Rows are one point carried round by a steady rotation, each followed by how many ticks it has turned.
The counts run from 0 to 127.
[139  85 129 128 125 134 129 146 113 109 114 107 130 116 136 117 122  76
 147 150  86 134 142  86 145 105  86 127 120 143  67 152 132 125 100 120
 114 101 152 155 176 145 140  71 102  79 155 147  84 118 128 108 145  89
 113 119 136 133 113 105 101 174 128 126 202 113 163 131  99 145 102 103] => 125
[119  57 150 167 122 175 133 128 129 124 133 148 148 109 135 108 135  78
 176 145 112 112 102  76  78 135 100 114 139 146  66 119 162 117 126 106
 125 118 144 145 129 150 113 101 116  96 158 133 132  92 129 130 151  76
 126  81 155 163 114 105 145 167 145 130 183 121 103 150 118  98 103 131] => 50
[148 117 106 148 136 153 128 143 124 106 141 106 113 148 176 130 120  87
 106 163 110 106 134  90 129 110  84 160 126 130  75 176 102 131  97 122
 133 122 142 144 178 153 117  91 169  88 154 133 109 107 141 138 155 123
 115  87 140 151 124 129  74 187 142 131 169 130 150 107 114 173 111 110] => 35
[119  73 113 154 111 153 104 111 129 135 125 136 121 130 141 122 159 123
 168 117  92 133 148 104  64 132 107 111 134 169  66 140 139 134 111  99
 107  83 103 123 138 137 119  92 119  99 137 146 145  78 132 155 146  63
 148  90 171 147 130 103 130 173 131 115 179 153 114 129 125 132  94 132] => 60
[165 106 125 137 134 161 156 139 121 143 118 108 150 161 167 100 129  71
 136 149 140 107 100 117  79 156 103  86 169 140  83 164 131 153 127 155
 111 131 153 154 126 131 133  81 152  60 152 137 108  91 145 138 153 102
 109  69 135 168 117 108 145 178 139 137 147 123 114 120 113 125 104 137] => 81
[135  98 133 134 136 176 169 165 118  98 140 108 105 142 175 111 133 101
 121 171 140  94  97 108 132 123  51 120 144 147  89 139 139 139 103 125
 136 145 154 148 176 151 120  89 118  90 164 125 102 112 122 108 147  90
 109 100 129 159 121 115 110 154 162 122 205 115 156 132  94 142 129 111] => 116
[147 135 107 142 125 157 156 138 115 123 137 130 102 166 171 115 141  66
 139 157 130 124 126  99 129 123  95 137 140 174  85 174  81 151  92 131
 125 126 125 119 163 122 123 105 149  84 135 129  98  88 156 144 141 126
 137  46 121 161 106 123 103 192 123 117 178 130 155 125 105 148 114 112] => 112
[166 119 123 130 142 155 145 140 142 138 113 132 140 168 163 106 121  76
 137 147 116 127 109 124  89 150 122  83 156 148  72 167 118 157 128 163
 112 109 139 135 141 149 128  84 164  59 147 120  99 103 159 150 138 105
 104  83 128 155 110 110 135 183 126 120 162 137  97 126 111 135 101 145] => 82
[162 130 151 141 113 192 134 130 110 133 139  92 146 145 160 113 145  87
 168 165 104 123 127 158 105 163  99 108 155 151  70 162 133 134 138 143
 116 117 136 140 140 155 139  95 154  86 132 134 122  86 143 134 163 124
  87  83 109 169 121 113 101 181 138 152 168  90 130 147 101  98  99 130] => 3
[124  95  82 145  98 176 106 158 144 121 149  95  71 155 174 118 108 129
 118 152 109 131 113  93  90 106  75 123 108 136  85 124 121 152  87 118
 120 118 108 131 165 150 102 116 151 104 148 136 126  88 132 120 148  82
 118  70 156 162 140 145 125 167 150 120 191 137 113  99 119 136 154 114] => 29
[135 114 146 132  90 149 151 148 135 136 150  99 150 176 160 107 153 122
 147 167 119 100  97 148 103 153  86 113 157 144  65 171 132 141 135 135
 113 141 133 154 144 176 113 105 189  60 171 153 139 107 138 166 170 104
 138 117 100 139 129 114 107 173 126 128 195 116 148 120 123 120 108 135] => 74
[151 106 101 145 117 163 133 122 111 144 119 109 125 160 184 113 148 128
 144 137 113 129 147 127  89 151  92 120 179 157  88 170 112 153 125 116
 112 103 115 146 124 141 101  96 148  72 147 149 120  75 151 168 164  97
 132  64 153 162 116 103 123 196 126 132 159 168 131 112 120 151 100 132] => 71
[142  96 119 133 110 166 128 150 165 101 156 106 117 163 147 111 124 124
 165 133 110 105  98 124  98 120  85 122 117 135  71 141 137 122  98 166
 135 112 144 157 188 150 144 101 157  85 114 118 119 118 104 114 165  66
  98 114 101 152 115 114 116 165 150 127 186  89 138 150  95 133 135 139] => 16
[125 132 126 106  98 168 143 141 119 112 146  93  82 149 150 108 122  96
 179 128  62 123 135 119 119 128 106 119 143 144  56 143 141 137 110 147
 119  81 145 146 161 174  99  85 148  76 143 154 100 132 124 127 158 104
  90 114 110 141 116 124 117 155 137 121 210 114 125 154  99 116 132 109] => 7
[109 101 135 140 133 167 126 168 116 125 161 121 109 131 153 117 143  88
 124 165  91 113 133  93 124 115  78 132 119 134  37 143 137 145 109 102
 136 101 145 136 149 179  88  97 139  94 188 148 121 112 126 110 143 104
 117 100 147 148 144 127  89 160 129 124 190 133 136 116 102 139  97 100] => 37
[127 114 122 141 126 164 144 144 157 109 151  99  75 172 169 140 162 120
 120 148 131  97  97 135  99 119  74 116 116 150  71 149 114 141  80 130
 131 109 130 117 203 157 135 108 169  95 136 121 112 102 132 134 138  73
 116 113 102 154 138 134 103 159 143 116 194 128 145 126 104 158 130 133] => 105
[ 99  89 116 168 122 146 148 143 108 138 135  80 110 160 148 125 175 116
 136 122 140  97 114 125  71 141  78 113 153 134  69 148 152 149 114 108
 133 137 136 147 121 133 103  89 133  78 159 162 151  85 114 148 141  74
 151 112 161 138 152 117 116 163 145 134 162 127 154 102 121 110  99 111] => 68
[125  71 126 141 114 156 119 158 137 124 164  95 136 136 153 119 150 149
 134 154 102 110 123 107 122 113  72 146 109 118  51 140 123 137 102 125
 122 107 128 140 178 140 122 118 148  85 147 149 122 104 114 101 161  77
 118 108 121 153 125 114  75 180 131 136 171 113 178 126  93 143 112 111] => 26
[142  91 125 136 127 150 132 131 118 136 108 107 137 132 133 113 150  69
 178 117 107 138 125  87  70 147 145  98 144 136  48 137 134 158 111 155
  96  95 130 110 134 115 132  93 128  64 131 158  98 101 145 108 144  91
 127  65 141 159 118 122 130 163 134 132 164 122 141 139 103  89 120 122] => 90
[136  97 136 146 118 157 124 152 166 115 163 118 146 158 132 105 140 106
 167 139 103 102 100 123 103 131  96 111 117 140  46 141 131 125 107 156
 141 108 137 143 173 153 143 100 152  80 120 122 120 113  99 119 148  73
  99 114 100 156 112 104 110 171 127 122 172  76 143 157  95 112 110 143] => 15
[130  96 121 134 121 163 147 169  93 133 118  81 141 154 153 104 159  96
 148 127 118 130 137 127  81 158 115  90 183 142  66 153 153 154 135 128
 107 129 131 131 126 152 114  94 124  61 154 169 118 113 134 141 155 113
 119  74 144 139 136 117 124 158 161 140 180 116 132 113 123  82 101 108] => 79
[138 102 144 152 103 161 126 148 108 106 150 141 165 127 138 110 127  64
 154 165  88 125 141  81 123 132 121 141 131 159  68 161 120 108 137 114
 110 118 140 131 146 161 116 105 152  87 151 137 125 114 154 150 160 135
 126  72 127 156 109 122  94 181 133 140 204 112 126 138 134 116  91 107] => 43
[114 109 112 123 120 170 143 142 132  99 149 100  61 162 183 130 153 135
 133 136 108 112 120 126 105 114  80 132 132 155  78 148 111 140  75 127
 118  97 122 113 194 158 105 111 152  95 142 138 102 100 142 126 147  80
 123 101 121 149 130 136 106 152 150 112 200 151 145 130 100 160 139 113] => 106
[121  97 105 148 109 172 148 121 139 125 122  83  82 155 156 144 147  89
 148 128 138 105  93  86  52 134 107 115 128 140  76 129 115 150  70 138
 114 120 132 115 154 110 135 118 154  96 126 140 108  78 146 119 139  73
 134  67 135 166 126 149 151 162 148 127 165 121 145 127 115 109 157 129] => 99
[146 122  85 156 109 175 130 134 134 112 131 105 100 166 154 102 111  62
 162 119 114 120 114 107  74 139 119  86 146 156  79 140 134 139 111 159
 134 109 128 123 157 126 143  90 139  90 103 124 117  96 125 140 144 101
  90  66 130 162 107 132 141 173 156 119 173  96  94 134 113  90 130 130] => 11
[136 111 132 148 110 157 122 135 119 125 141 102 131 152 151 142 183 106
 153 136 112 124 144 113  98 144 120 133 125 161  64 151  97 142  96 130
 101  97 113  92 177 126 147 128 148  86 113 141 109  72 140 125 155 110
 137  66 109 156 114 121  84 184 133 134 174 117 173 139 103 122 107 118] => 102
[127  88 110 143 112 144  98 154 145 124 158 108 134 149 150 120 145 130
 138 151  90 126 146 105 120 113  92 141  99 142  42 156 103 135 100 134
 123  86 109 129 194 151 132 105 153  94 121 144 122 110 113 117 151  83
 122  91 122 143 121 118  74 185 130 126 178 114 162 124 100 148 104 110] => 25
[142  96  97 118 111 150 142 130 126  99 105  88 100 164 151 131 114  85
 154 110 104 128 123  88  63 134 135  96 153 129  76 143 141 146 102 161
  99 115 135 130 157 146 128  81 145  67 132 152  93 130 144 132 152  79
 108  99 142 144 117 138 149 155 169 130 198 130 106 116 117 103 150 127] => 88
[149  93 128 144 134 172 155 154 103 130 113  91 153 154 164  99 145  90
 151 144 134 116 115 120  73 168 102  96 186 141  75 159 140 150 137 140
 113 139 142 150 122 132 117  85 132  59 159 142 123 102 136 130 162 114
 109  73 135 161 123 111 132 166 159 144 159 118 130 120 114  95 105 127] => 80
[132  81 127 151 139 145 146 140 128  95 140 134 112 148 148 137 115  49
 132 149 118  80 111  73  96 111  92 122 125 132  71 161 142 111 107 127
 150 132 179 149 164 170 126  72 151  77 165 121 115 125 118 144 139  94
  95 122 148 141 120 119 109 163 147 114 190 120 115 122 127 145  93 122] => 46
[154  81 127 165  99 159 118 105 148 105 126 145 152 146 152 123 111  89
 163 137 113 112 104  80  80 134 113 123 140 171 102 149 132  93 115 133
 116 127 127 148 148 144 142 100 158  89 132 108 137 103 149 161 167  85
 129  84 143 158 100 116 137 183 147 129 200 125 100 141 146 129 114 147] => 52
[133 111 151 140 104 144 143 143 124 161 146 124 152 166 153  99 160 117
 146 157 105 119 116 144 104 157  96 113 154 148  46 173 125 151 138 119
 117 125 129 141 125 167  97 110 175  65 165 155 132 104 146 164 150 106
 149  96 121 139 133  98 107 178 106 127 177 126 145 123 120 122  94 126] => 73
[133  98 141 121 134 172 162 179 118 103 149 107 121 152 165 104 152  98
 130 170 126 103 111 125 131 122  57 116 137 159  78 153 137 128 112 123
 138 138 136 136 195 163 127  95 125  94 159 136 110 109 121 110 135 102
 112 101 115 148 126 117  82 160 150 124 208 100 166 133  96 131 102 105] => 115
[143 107  90 154 119 141  95 147 155 131 155 126 122 158 142 113 134 105
 135 142  93 138 120 102 108 110 101 126  91 148  47 163  90 149  88 140
 126  90 113 124 185 141 137 102 165  88 114 132 119  95 117 128 132  89
 132  80 124 135 116 116  90 198 121 113 155 116 145 123 100 158 104 118] => 24
[115 116 127 126  98 174 159 141 107 119 144  75  91 141 144 110 133 100
 187 120  92 117 130 105 124 140  95 124 154 139  57 123 152 129 112 147
 118 109 153 152 146 152 101  98 124  78 132 159 105 120 123 121 160 103
  92 102 116 157 115 120 122 146 141 145 203  98 145 150  97  89 131 101] => 8
[138 112 129 150 106 167 123 144 121 127 142 159 141 132 158 108 113  52
 149 160  83 128 136  73 105 121 119 123 121 164  71 156 105 133 125 115
 118 112 133 121 137 164  97 107 152  96 165 137 115 112 160 157 147 135
 128  48 152 152 106 119 110 182 123 121 199 136  94 125 135 131 109 114] => 42
[132 105 130 165 105 165 114 162 131 137 166 115 154 150 149 117 141  75
 115 181 125 107 100  96 103 126  83 135 103 131  61 160 106 135 114 119
 124 150 129 126 159 146 124 121 179 101 153 127 137  89 135 135 138 118
 130  59 130 158 128 133  87 189 131 135 164  90 149 104 134 123 107 113] => 33
[142 136 143 137 109 186 124 135  98 142 140  93 125 144 153 107 152  77
 163 155  87 140 137 145  97 165 109 100 154 157  62 149 137 144 136 128
 120  95 123 122 134 153 129  87 140  88 133 144 121  80 144 141 143 136
 101  78 129 168 132 123 110 178 131 134 170 110 114 134 104  86  93 115] => 2
[114  58 123 163 116 150 135 120 134  99 129  92 122 149 137 146 151 113
 155 117 125  78 114  87  71 115  87 134 142 141  84 142 151  92  95 124
 126 133 148 170 164 143 141  85 132  81 140 139 141 105 111 140 160  54
 132 135 147 140 133 110 118 161 170 121 178 121 136 126 136 126 105 128] => 57
[123 113 142 130 125 149 154 176 115 124 145 123 125 154 147 100 154  79
 135 171 110 114 130 122 140 120  80 115 118 163  58 154 115 137 112 114
 138 122 132 110 179 164 121  97 134  80 150 146 102 113 125 126 135 109
 127  99 111 140 120 118  69 167 122 115 204 106 169 131 100 131  95 110] => 114
[136 104 153 155 128 160 145 134 127 125 148 102 133 152 156 142 182 105
 149 156 130 104 109 122 105 137 102 141 124 145  59 151 101 133  91 143
 116 115 137 111 179 123 138 128 165  86 130 145 120  82 131 115 145 102
 130  81  98 169 123 121  86 173 120 131 159 105 193 145  95 134 107 122] => 103
[122  94  86 127 111 156 138 136 153 116 145 112  77 145 148 114 115 125
 163 105  97 118 118  75  98 104  94 123 115 129  54 123 124 145  71 150
 121  89 130 143 164 127 104 104 135  83 123 147  99 116 101 105 149  60
 115  88 129 144 106 128 139 160 127 123 183 129 138 141  97 133 148 119] => 18
[132  84 133 163  95 144 134 105 150 142 137 125 137 163 155 127 152 124
 151 144 130  94  90 109  85 138  90 138 136 155  86 166 119 122 104 124
 121 128 134 161 131 129 131 110 181  76 140 132 145  77 135 177 161  64
 157  99 124 152 118 100 127 193 112 127 168 123 152 126 134 143 109 146] => 63
[131 116 111 154 111 158 120 126 121 129 137 103 108 158 156 138 167  96
 153 128 103 135 145 112  69 138 135 117 121 171  59 157  95 152  89 130
 104  93  99  82 179 123 137 123 150 102 109 143 109  75 151 134 134 103
 139  53 126 156 122 133  98 179 136 119 178 120 142 123 118 121 124 115] => 101
[109 107 116 124 119 173 154 139 113 113 144 103  62 138 179 137 150 136
 149 135 108 122 140 107 113 122  85 133 142 154  66 126 112 156  77 120
 116 104 118 115 171 145  92 124 119  95 146 157  91  99 139 108 155  85
 128  81 134 157 125 136 113 150 148 130 209 152 162 131  94 143 133 107] => 107
[124 116 118 150 106 182 145 155 124 121 144 108 108 170 168 104 140  89
 141 159 144 113 101 117  89 136  79 107 137 180  99 141 110 154  99 118
 127 157 120 113 161 139 124 123 143 110 140 130 130  76 135 138 143 117
 139  46 117 170 124 137 118 171 156 121 202 102 139 121 129 102 138 123] => 110
[147  93  90 165 103 167 116 130 139 127 140 104 131 156 155 116 125  99
 144 143 137 109 103  85  83 122  90 133 121 141  81 149 107 141  96 156
 119 133 122 125 160  99 141 118 150  92 101 126 124  77 110 126 155  90
 122  58 129 167 106 122 113 192 143 135 143  86 157 122 116 118 136 130] => 22
[124  98 112 123 108 150 158 146 150 101 110  84 112 164 143 125 118  78
 151 122 116 102  94  98  68 127 118  77 147 124  66 142 157 149 101 157
 111 125 155 146 146 161 132  80 159  62 153 148 106 128 136 118 151  74
 104 117 135 135 124 141 152 143 155 129 190 118 109 125 122 105 145 128] => 87
[131  92 151 164 136 154 150 143 127 101 134 121 143 136 151 127 128  47
 134 162 122  81 106  71 116 115  91 140 138 138  66 160 136 106 116 135
 144 148 179 163 151 150 122  86 150  72 159 123 118 118 134 135 150 111
 108 113 131 154 116 117  98 164 133 133 184  97 143 134 124 135  91 125] => 45
